128 stands for zero in the data rows.
A hidden rule labels the rows of this table. It goes by one to three of the table's principal directions, not those with the most spread.
[113 190 130 165 120 164 182  74 106  65 119  98  87 186 168 152 184 167 166  65  74 153 114  98 133 125 102 124  84 122 172 116 202 115  98 133  94 152  82 160 130 179 197 182 124 118 146 142] QR
[135  97 136 146 137 114  88 155 112  62  95 139 103 140 118 170 153 169 155 112 104 109 144 166 156 125 164 103 135 117  88 167  82 110 181 162 121 169 119 131 162 127 127 139 139 125 171 147] QT
[ 99 133 134 157 123 114 136 146 143  83  95 116 101 107 179  96 104 126 106 124 133 148 107 145 168 133 128 138 116 124 108 124 132 112 106 119 157 159 152 102 128 148 108 158 172 117 153 145] QT
[162  17 111 169  84 208 111 193 234 117 116 186 132  66 161 107  75 140  66 193 132  66  60 183 120 210 170 129  46 124 151 189  52 105 127 101 142 145 129 117 156 119  95 143 173 161 156 225] GQ
[114 134 110 105 138 107 162  83 102 140 184 142 151 188 134  76 128 108 119 127 109 121  95 104  98  92  93 108 175 141 185 142 170 131  99 124  98  93  84 168  66 120 182  93  71 171  79  91] QR
[116 183 145  92 141 113 149  78  73 123 150  92 112 158 110 152 169 131 164  72 126 145 132 114 130  87  98 123 163 135 107 144 170 141 141 140 112 162 117 137 127 129 136 130  78 144 125 115] QR
[109 113 105 188 145 106 137 133 137 147 100 107 130 143 157  78  80 113 143 185 127 119 116 159 172 124 106 184  89 159 181 140 131 133  89 115 152 102 129 147  75 124 143 136 189  76 153 106] QR
[109  91 119 154 115 178 121 170 165  91  79 144 105 126 144 132 140 176 146 158 108  94 129 156 125 157 173 114  66 103 124 151  56 112 136 123 116 142 115 138 188 143 108 164 166 145 150 199] GQ
[170 104 149 151 104 129 114 127 160 129 177 113 150  63 137 143  97 101  64 119 141 112  97 137 146 146 129 146 140 137 117 104 161 167 145 111 178 164 146  68 110 110 108 139 107  98 140 109] QT
[167 115 159 127 146 122 106 145  76 141 118 131 114 169  43 100 132 116 186 127 156 163 177 165 131 125 125  99 168 120 121 146 114 142 106 135  98 110 154 131 111 165 111 119 162 149 144 140] QR
[119  60  93 119 141 105 134 141 100 165 151 134 182 193 102 120 139  89 121 149  97  98 141 138  92  69 171 127 185 113 159 153  87 157 182 141 103  94  27 190  97 106 166  80  97 124 132 114] QT
[109 144  83 165 166 119 168  97 139 115 148 120 141 137 170 145 144 105 124 143  94 108 130  99 137 116 110 160  96 170 153 111 137 125 114 128 143 129  88 142 125  98 155 145 102  84 134  95] GQ
[199  28 129 204 111 190  63 191 193 160 112 165 129  64 112 169  99 137 116 180 121 109 162 170 143 226 145 155  42 122 157 140  56 121 155 132 157 129 133 121 170 120  89 169 174 106 171 181] QT
[ 94 207 146 116 115 103 182  77 121 109 128  83  92 133 170  91 102 110 143 120 149 151  92 113 145 110  68 152 122 159 148 120 197 136  65 110 130 129 178 120 105 142 131 133 161 135 114 125] TD
[184 102 137 200 137 100 125 116  82  65 144 108  96 118 110 171 114 102 124 117  92 131 139 146 173 167 124 152 150 165  89 128 169 139 147 162 142 155 109 101 111  85  99 128 130  73 171 135] ZN
[ 85 110  76 101 128 127 170 119 151 190 142 145 175 139 153  81 102  78  87 172 142  85  99 118  83  92 144 161 119 148 164 145 109 133 120 102 128  91  79 161 108 106 138  81 101 122 104 123] MQ
[101 161 136  71 130 136 126 116 154 197 127 136 137 128 114 102 125 138 153 155 179 117 147 128  92 103 112 133 103 125 156 143 107 127 106 108 123 110 169 141 156 157 127 106 131 160 100 129] HF
[161 148 111 140 157  91 127 107 102 142 131 134 123 143 113 162 137  97 148 108  91 185 168 107 159 145  68 152 137 143 128 131 165  90 117 158 134  87 139 154 101  99 149 118 132 106 127  84] GQ
[119 102  82 138 165  99  99 122 122 113 147 181 151 139 125 147 145 127 116 134 114  98 153  92 105 112 153 102 158 134 144  97  80 102 167 167 106 116  63 139 133 104 164 103  54 119 106  75] MQ
[ 96 203 126 137 139 162 137 120 113 122  95 112 108 109 149 136 159 117 155  88 150 157 149  53 132 155  99 122  99 169 114  42 136 123  80 116 122 144 145  93 148 132  94 209 112 123 105 102] QT
[ 66 207 109  69 179  70 126  98  75 123 142 130 143 149 130 123 169 102 142  74 153 146 150  65 125  62 102  98 208 166  84 101 130 104 127 142 127 146 130 110 123 113 132 113  38 149  86  39] QT
[143  80 137 124 120 108  87 157 127  55 129 157 117 101 132 130 109 139  75 113 139  96  82 128 149 126 167  81 177 144  70 104 126 122 155 148 124 183 130  72 104  85 115 134  83 130 132  97] TD
[161 179 154 110 127 138 183  99  71 183 114  85 111 207  65  76 126  69 211 115 128 197 148 104 123 138  42 137 142 157 153 123 213 155  17 107  72  50 166 168  48 133 122 139 203 161 105 132] GQ
[137  92 120 154 128 166 133 149 150 107  99 147 114 132 143 130 132 154 116 143 109 103 109 140 131 150 161 130  82 127 118 137 114 114 130 129 119 152  98 136 140 126 127 156 143 116 155 165] MQ
[207  86 150 184 113 167 107 145 166 129 176 124 138  67 100 163 103 120 108 155 127 109 134 170 141 200 128 149  99 145 127 154 129 152 133 111 176 143 165  81 151 120  88 125 146 107 160 168] MQ
[167  65 107 106 139  96 149 122 146 159 185 152 164 168 109  93  84  81  99 179 113 100  78 169 128  97 105 144 168 160 162 221 143 123 122 127 129  93 118 170  56  80 177  44 122 146 136 114] TD
[150 105 148 131 108 141  82 160 161  87 122 138 132  66 145 178 142 191  84 109 101  97 101 148 156 160 175 113 120  93  58 128 110 126 191 129 172 175 147  81 166 104  99 157 111 118 133 133] MQ
[176 134 129 141 142 111  74 119 137 109 133 111 117  34 115 255 148 162 106  86 112 133 141 136 194 158 130 165 117 118  42 123 135 111 221 171 190 196 153  70 169  70  99 141  80  55 166  92] GQ
[188  93 131 158 144 111  86 138 157  95 155 161 111  61 123 155  96 141 103 156 117 118 121 166 180 193  99 136 112 152  93 165 125  97 130 142 177 146 193  83 135  76  89 124 124 125 135 120] MQ
[ 87 142 102 107 135 118 143 112 125  40 127 149 113 122 186 159 171 179  79  80  88 117  86  95 133 102 161  89 131 105  79 103 149  89 159 147 121 177  88 116 143 106 161 146  47 121 116 100] TD
[121 106 139  96  84 117 122 117 140  94 169 156 135 135 164 113 114 118  49  77 111 116  64  67 100 109 130  81 197 123 127  87 181 115 144 141 100 149  80 114  83 104 173 114  44 172  89  94] ZN
[122 131 113 108 139 103 138 115 167 246 121 106 171 130 106  92  63  90 156 214 209  99 125 154 100  83 122 198 107 156 201 159 110 159 113 115 127  76 152 163  92 144 158  40 209  89 147 122] MQ
[113  44 102 128 124 139 101 172 154 137 115 168 147 128 127 107 118 170 110 183 124  98 129 176 105 123 186 105 103  67 160 153  52 123 163 129 116 106  95 161 141 139 140 111 133 141 127 153] TD
[ 90 150 102 174 102 179 116 144 166  89 132 170 137  57 196 142 169 157  62  61  74 166 147  68 118 202 136  96  82  59 112  50 108  78 129 103 166 122 102  83 193 160 105 208  55 139  79 130] MQ
[ 70 120 120  70 120 117 109 136 137 119  98 114 116 132 163 158 136 218 130 152 141 101  92 154 130  69 168 124 112  93 137 165 105 112 195 153 119 166 120 164 151 126 175  95 116 130 140 127] QT
[ 78 159  72 157 161 103 197  79  75 148 169 117 165 202 148  84 154  69 151 131  91 156 177  67  81  92  88 128 131 143 221  65 167 150  62 111  93  37  56 187  77 139 183 129  91 110  79  69] HF
[146  74 107 124 126 171 127 166 154 205 136 160 187 158  87  80 114  85 117 172 142  95 133 110  75 130 158 119 133 142 162 113  92 150 101  98 102  71  90 146  94 120 135 110 128 138 109 124] MQ
[131 139 131 155 136 161 114 138 132 100 105 128  93 112 122 160 147 193 160 134 123 152 155 145 140 169 132 123  76 104 122 145 122  90 124 140 130 142 151 124 176 162 125 131 151 122 153 170] ZN
[116 119 111  80 122 111 109 112 177 153 169 177 185 101 141 111 144 131  75  92 126  88  94 134 102  92 143  98 156  67 129 149  81 129 173 109 148 130 110 120 135 137 144 125  55 175  79  94] QT
[165 134 132 125 141 132 103 119 150 157 137 155 147 100  91 134 127 102 131 130 182 103 149 122 107 130 142 120 133 138 145  89  90 153 132 128 124 134 144  94 142 151 116 136 123 119 121 103] GQ
[148 155 148 149 173  97  88 130  56 164  81 105 108 161  45 133 137 104 206 121 172 174 232  82 129 119 125 127 171 143 116  20 135 152 108 170  82 109 125 113 104 145 107 141 158  80 132  73] HF
[146 150 163  88 153  69 116 115  80 144  87 113 105 161  58 102 113 145 197 150 191 141 152 180 130  80 144 119 168 101 112 143 120 158 128 152  87 111 177 140 106 166 123  82 211 124 142 131] MQ
[ 81 110 119 102 142  78 104 152  94 118 107 137 123 151 122 100 124 140 145 143 142 156 164 134 117  92 142  94 173  89 130 123  90 111 142 154 102 102 124 153 126 141 133  91 136 156 112 117] GQ
[143 129 159 102 110 122 131 136 126 103 107 116 104 136 115 139 125 138 130 114 125 112 101 170 148 115 151 134 150 126  68 189 129 126 158 133 136 166 148 120 147 126 108 108 159 137 162 173] MQ
[149 147 128 108 151  95 133 116  80 159 154 125 148 170  82 117 144  83 145 108  92 164 171  89 127 124  84 119 190 142 101 104 174 131  97 131 120  71 131 137  82  86 120 115 101 140  83  71] MQ
[ 98 177 120 143 150 135 176 112 105  75  88 120  92 151 162 104 166 156 155  91 101 184 124 121 146 135 111 109  94  94 107 121 154  98  75 120 110 129 132 144 128 167 131 180 165 138 131 155] HF
[107 141  90 141 137 166 137 146 165 202 121 149 180  97 133 100 123  71 109 160 138  88 150  73  92 162 138 157  99 168 124  71  74 142  98  86 151  81 109 106 150  97  70 154 109 115  79 113] ZN
[106 145 158  79 116  93 132 118 101 144 132  90 113 133 125  98  93 116 137 138 182 146 106 123 127  88 102 125 169 147 130 118 170 154 108 130 110 136 168 125  86 120 124 100 145 148 119 113] QT
[124 132 122 140 125 155 158 128 132  73 121 146 110 132 169 120 160 154  93  93  81 140  95 148 152 142 140 114  99 100 101 150 143 101 120 110 148 159 115 125 143 146 129 178 109 134 136 152] MQ
[118 155 130 182 167 121 126 143 110  73 116 113 101 116 152 158 157 137 125 104  85 161 170 107 175 155 127 139 128 147  54 107 142  90 126 141 173 170 126  92 166 119  97 161 119  89 158 128] ZN
[184 105 166 106 118  91 102 120 145  73 170 134  99  99 113 182 103 133  95 120 113  84  86 170 172 130 119 137 174 173  48 217 156 107 182 159 165 200 171  88 143  63 113  73  98 137 165 140] MQ
[ 76 185 125  15 143  86 131  80  45 226 142 128 170 202  65  93 166 113 188  97 175 141 166  76  46  34 114  87 208 104 161  99 121 165 137 134  50  59  94 189  93 144 161  80  60 184  42  63] QR
[127 127 104 148 121 154 130 150 184 146  69 161 107  95 178 118  94 134 117 156 117 136  98 147 162 196  99 179  44 148 125 192 108  55 100 120 160 115 164 148 147 116 105 138 197 132 144 176] QR
[122  91 107 134 114 138 136 150 164 142  97 153 126 128 142  78  94 137 113 169 107 119  89 167 142 150 134 144 105  94 135 179  89 102 119 115 133  93 125 153 118 122 117 119 171 155 120 171] HF
[112  80 118 143 107 141 101 175 159  90 131 158 136  78 172 126 121 132  60 101 100 131  97 128 146 164 144 107 133 108  75 146 101  87 152 119 165 160 119  97 143 105  97 150  92 155 131 148] QT
[125 165 131 112 130  83 158  70  69  57 162  81 104 155 144 176 158 136 129  57  77 141  86 119 170  87  89 128 173 147  92 152 226 129 150 155 126 174 111 129  84  80 165 125  65 113 138  83] QT
[125 173 136  97 113 141 192  92 144 142 150 115 125 169 147  80 114  71 128 116 126 130  74  87 117 116  65 135 143 185 149 140 188 130  52  99 109 114 143 140  83 112 146 132 135 176 103 129] GQ
Which label does each new row get?
[135 225 147 102 143 106 159  66 106 149 144 113 130 149 128 130 163  85 141  40 116 154 121 102 156  99  64 153 154 158  96 145 188 124 108 112 155 146 147 119 111 136 137 160  92 128 120  82] >> QR
[114  64  90 153 105 162 115 169 215 157 102 152 143  66 198 130  68 133  73 211 144  74  78 134 123 175 152 177  50 154 168 142  77 107 143 123 154 131 117 139 145  88 116 119 169 111 141 164] >> GQ
[ 94  85  86 149 152 128 135 159 139 196 133 191 179 165 162  16 111  96  94 168 116 167 152 115  95 134 112 113 112  97 213 102 102 103  60  91 128  36  92 183  76 166 157 143 133 156  77  97] >> QR
[165 127 117 133 150 122 148 115 129 140 156 115 137 148 109 131 113 125 142 177  91 109 107 145 150 149  97 160 137 169 123 186 161 122 109 129 146 100 146 143 100  72 129  79 146 128 122 127] >> ZN
[ 91 157 121 160 134 136 169 105  97 111 119  97 137 185 141  82 153 116 163 108 134 140 143  78  90  94 134  98 128 118 190  31 160 177  68 111  69 104  77 142  83 181 167 177 145 115 111 102] >> GQ
[118 119 103 136  94 164 112 136 211 153 123 128 151  81 150 148 111 123 115 139 131  88 109 113 120 151 118 151  81 124 166 123  97 123 132 112 144 124 136 111 149 117 129 138 132 133 117 127] >> QT
[115 174 132 109 103 177 146 109 147 169 105 117 131 111 114 122 139 159 155 133 171 115 119 147  99 127 149 138  73  92 165 126  99 155 124  95 119 113 147 128 167 190 124 141 150 127 117 164] >> ZN
[140 163 159 139 105 140  95 114 127  56 137 128  86  72 133 201 152 171 114  61 129 148 141  79 129 164 136  91 140 109  78  65 151 105 163 162 123 185 138  65 184 139 117 148  78 127 127 133] >> MQ
[137  88 155  87 124  89 133 139  81  76 167 130 116 177 116 148 148 129 108  97  74 137 119 166 136  91 137  97 205 123  61 227 151 107 180 151 129 160 109 158 131  97 139  73  89 172 156 161] >> GQ
[134 197 137 148 146 135 132  99 107 160  83  85 102 123 105 176 152 138 187 114 138 164 188  83 134 140 116 167  96 123 123  48 148 142 125 150 114 117 129 125 152 146 119 159 166  68 135 117] >> MQ
[137  68 111 167 125 103 128 156 139  77 111 161 106 132 165  93  73 131 101 189 105 113  87 165 158 158 133 133 116 152 145 165 116  98 113 141 131 105 134 147  96  95 135 108 177 125 142 147] >> MQ
[141 138 126 120 134 146 132 123 115 177 125 126 138 133  88 146 145  86 149 110 146 140 168 108 107 126 124 141 127 140 126 112 111 142 132 127 115 119 111 134 142 133 112 137 116 119 134 132] >> GQ
[173 132 193 106 130  94  92 136 113  60 133 125  70 122 103 152 116 163 118  93 133 159 110 143 185 124 113  99 186 141  38 148 190  94 137 163 138 199 193  77 116 112 129 111 123 137 164 118] >> MQ
[160 162 181  58 136  40  92 100  94  40 181 124  95 107 121 189 140 149 102  49 112 140  82 150 200  88  89  94 240 152   8 203 186  95 191 171 170 216 203  76 121  67 132  89  53 164 138  76] >> QT
[165 158 155 151 128 138 145  86 113 111 136 105  92 158 103 177 156 142 177  89  89 135 143 149 153 131  95 153 104 137 121 184 164 121 139 143 125 153 122 148 150 143 152 137 132 113 173 161] >> QR
[164  78 133 160 128 129  91 151 132 170 106 106 129 151  65 141  86 103 194 184 145  86 154 146 126 146 122 164 133 178 149 169  99 146 134 155  99 110 121 147 110  95 114  79 196 120 165 155] >> QR
[123  70 128 133  93 181  84 178 145 120 137 195 168 107 127 130 171 141  66  72 113 121 151  96  63 149 213  50 150  43 119  65  47 129 189 118 109 132  46 111 180 177 121 172  52 168  99 152] >> TD
[137  90 137 119 105 134 127 142 127 150 128 128 136 159 103 109  99 100 126 143 146 105 116 117  96 113 143 126 151 153 139 131 141 142 122 131  89 118 101 141  94 117 143  90 137 132 140 141] >> MQ
[149 190 134 185 184  85 173  61  66  56 138  80 101 156 131 173 176 143 167  89  86 126 140 160 186  97 124 160 118 152  94 136 185 158 139 141 154 176 114 120 124 136 147 164 128  37 182 102] >> ZN
[149  68 103 173 139 111  88 148 136 157 150 148 167 125 110 142 103  72 127 159 137  98 174 102 105 139 130 135 139 172 179  89  92 147 140 146 118  98  90 133 107  97 137 114 117  99 132  86] >> QT
[129 172 162  88  94 131 163 121 145 172  61  75  74 137 127  80  68 118 162 160 159 166  82 153 169 139  69 188 103 138 124 165 189 122  61 115 125 111 214 140  90 125  97 117 253 147 133 172] >> MQ
[146 160 133 155 160 125 110 111 101 155 141 141 118 136  92 123 137 130 192 136 139 172 200 120 122 167  71 121 109 138 170 125 124 111  82 134 118  81 164 141 139 161 124 129 144 145 109 122] >> QR
[ 85 129 118 129 129 129 114 151 143 113 100 130 117 102 177 108 114 154 112 136 157 153 115 127 139 134 127 121 104 118 139 118 125  96 111 127 140 150 151 119 130 151 128 137 148 135 133 127] >> QT
[104 212 171  90 129  98 179  90  78  99 111  80  92 183 128  91 131 108 156  99 168 147 110 107 131  60 123 121 179 164 110  90 195 162  86 123 100 153 152 114 100 163 144 130 154 119 134 111] >> MQ
[148 120 145 157 148  81 123 136  75 113 121 104 103 136 104 115  79  82 138 159 166 150 153 118 149 129 117 145 164 201 110  85 178 143  93 151 120 124 154 103  77  98 110  96 163  73 156  98] >> MQ
[118 162 109 118  99 174 218  92 164 175 130 124 120 170 165  68 108  93 123 165  83 125  85 117 117 149  69 179  63 154 192 157 177 120  42  78 127  60 130 180 108 117 141 142 156 154  87 160] >> ZN
[107 142 129  28 118 128 103 128 154 222 130 155 192 135  95 110 153 132 136 111 174  93 125 145  77  65 150 106 146  82 143 165  63 152 167  99 122 105 142 152 143 159 142 109 100 180  86 102] >> QT
[168 155 137 185 175 129 139 117  75 111  95  89  80 169  94 157 131 122 203 150 135 172 174 105 162 152 101 155 116 192 138  86 176 128  83 168  97 131 133 136 102 126 139 138 194  68 176 121] >> MQ
